In the rows, zero is written as 128.
One turn moves every row onto another: examples first, then more rows asked
mapog: [135 113 158 148 125 157 129 127 133 149  85 158 121  88 155 118 126 107
 146 111 132  87 109 126 121 141 123]
ramo: [107 120 132 167 111 148 143 120 188 134 142 152 141 130 112 108 160 135
 159 115  99 107 113 128 123 156 123]
Mifod: [ 80 126 126 138 107 144 116 137 137 130 112 127 101 111 108 127 136 143
 137 109 119 118 123 113 125 131  98]
Dudak: [143 113 149 133 152 164 158 126 165 164 183 145 127 153 105 116 132 113
 167 120 120 147 118 144 116 166 134]
fefa: [102 111 142 161 115 161 135 124 171 123 161 147 145 126 128  91 158 136
 153 117  99  94 113 121 122 156 111]
naba: [131 146 142 142 154 148 157 126 159 162 190 139 137 137 134 115 135 111
 171 104 118 147 134 152 109 163 130]
Linu: [ 79 112 143 139 115 160 110 121 143 136 116 117  89 105 109 117 146 151
 143 116 129 113 128 120 116 136 100]
puso: [153 134 140 127 156 171 138 124 151 170 120 175 109 143 147 131 130  97
 144 116 137 113  96 147 115 115 135]
famid: [136 112 162 147 131 165 111 133 139 146  96 154 128  91 157 118 115 100
 144 110 140  91 111 132 128 144 127]
nuvu: [112 134 135 123 152 159 128 141 103 153 167 115  92 140 122 131 118 121
 153 117 154 156 117 131 110 149 107]
Zadu: [107 145 144 120 155 163 117 137 100 166 143 114 103 140 122 123 115 118
 146 119 152 154 138 123 119 144 116]
Lib: [136 137 139 144 156 171 150 118 149 156 180 143 122 150 126 119 144 106
 166 118 135 150 115 156 115 178 146]
rogod: [135 123 164 133 144 179 111 128 136 185  98 152 106 127 150 123 121 111
 149 125 154 102 101 126 120 129 135]
Fiza: [ 79 120 143 133 118 160 109 130 127 130 120 131 115 111 118 111 139 136
 125 112 116 100 139 110 132 131  95]
dofo: [131 134 149 155 144 152 151 125 153 176 180 142 137 145 127 124 131 121
 169 116 115 150 116 150 106 179 143]
vip: [108 111 137 156 120 166 142 111 174 120 157 161 135 121 121 107 168 122
 146 111  98  96 115 144 129 165 125]
pup: [161 136 143 128 160 165 154 120 145 175 114 171 112 133 150 133 128  99
 151 120 135 125  97 137 112 126 133]
latab: [ 74 116 138 134 115 156 127 152 124 123 118 117 105 109 126 106 130 145
 137 101 126 106 133 120 127 132 119]
faz: [112 119 137 162 117 151 134 116 190 122 145 143 134 110 116  92 156 125
 169 107 111 109 127 131 119 170 119]
kufib: [132 123 146 149 144 167 152 126 146 148 201 141 130 140 135 120 141 115
 165 115 120 140 107 151 107 179 131]
basev: [159 125 142 144 138 154 154 122 153 137 109 177 131 102 155 122 135  94
 149 109 119 108 101 146 120 137 129]
Besi: [104 140 143 126 141 148 124 143 103 171 149 117  96 126 124 143 107 130
 147 110 135 160 126 134 108 154 117]
siteb: [ 81 121 131 136 122 153 110 139 127 129 127 121 105 127 113 103 136 142
 141 120 134 111 123 103 124 127  87]
difev: [137 124 159 132 148 169 129 124 124 187  91 151 101 118 151 129 119 113
 147 123 147 105 106 116 114 130 127]
bomer: [118 105 139 152 110 167 152 130 179 106 147 142 139 123 111 107 160 129
 151 110  99 114 121 134 123 139 129]
nuker: [100 124 148 115 158 152 132 148 110 181 154 120  92 139 119 117 104 129
 153 110 147 140 131 130 120 159 123]
Vep: [154 124 137 141 143 156 136 129 154 131 117 178 131 107 154 126 123  87
 139 102 125 103 107 153 123 129 127]
fum: [ 99 139 147 119 153 157 132 131 111 176 160 115  91 131 126 141 125 135
 145 111 136 152 133 141 106 128 111]

Linu turns into faz
pup turns into difev
Where do these go?
bomer turns into Dudak
rogod turns into famid
Besi turns into Mifod
siteb turns into fefa
vip turns into Lib

One turn moves every row onto another: examples first, then more rows asked
K: [161 104 111 132 119 127 153 168 119 170 135  93 118 135]
N: [120  89  98 171 107 131 125 137 138 171 119 103 109  87]
D: [ 91 112 129 145 104  98 131 159 125 155 121  73 129 101]
Y: [115 121  83 133  82 117 141 160 145 153 131 110 147 133]
Q: [106 116 150 156 125 130 132 178 130 131 103  85 151 118]
J: [141  86  91 171 117 107 127 154 103 156  98 112 145 110]
H: [158 105 102 132 124 119 154 136 161 153 113 111 115 100]
Z: [126 103 123 179 130 169 125 153 147 155 123 106 122 114]
A: [129 112 105 154 137 150 101 142 114 156 129  91 142 149]
U: [138 133 126 132  82 123 113 132 117 155 123 128 148 136]
W: [132 123 129 137 113 107 165 146 121 144  96 105 173 116]
F: [107 131 107 138 111 112 129 119 125 150  88  80 160 137]
T: [159  93 134 141 116 150 131 139 151 174 113 108 109 105]
P: [123 117  93 185 124 123 127 123 136 143  95 113 106 110]
C: [140 134 128 159 141 153 131 128 144 142 139 117 119 120]
E: [131 126 113 165  85 132 136 168 128 138  86 122 142 149]
M: [111 146 129 142 113 121 171 143 117 152 123  82 139 145]
L: [128 111 159 122 109 113 117 147 128 154  99  80 135 113]

C turns into H
Y turns into E
M turns into W
Where do these go?
L turns into D
N turns into Z
A turns into K

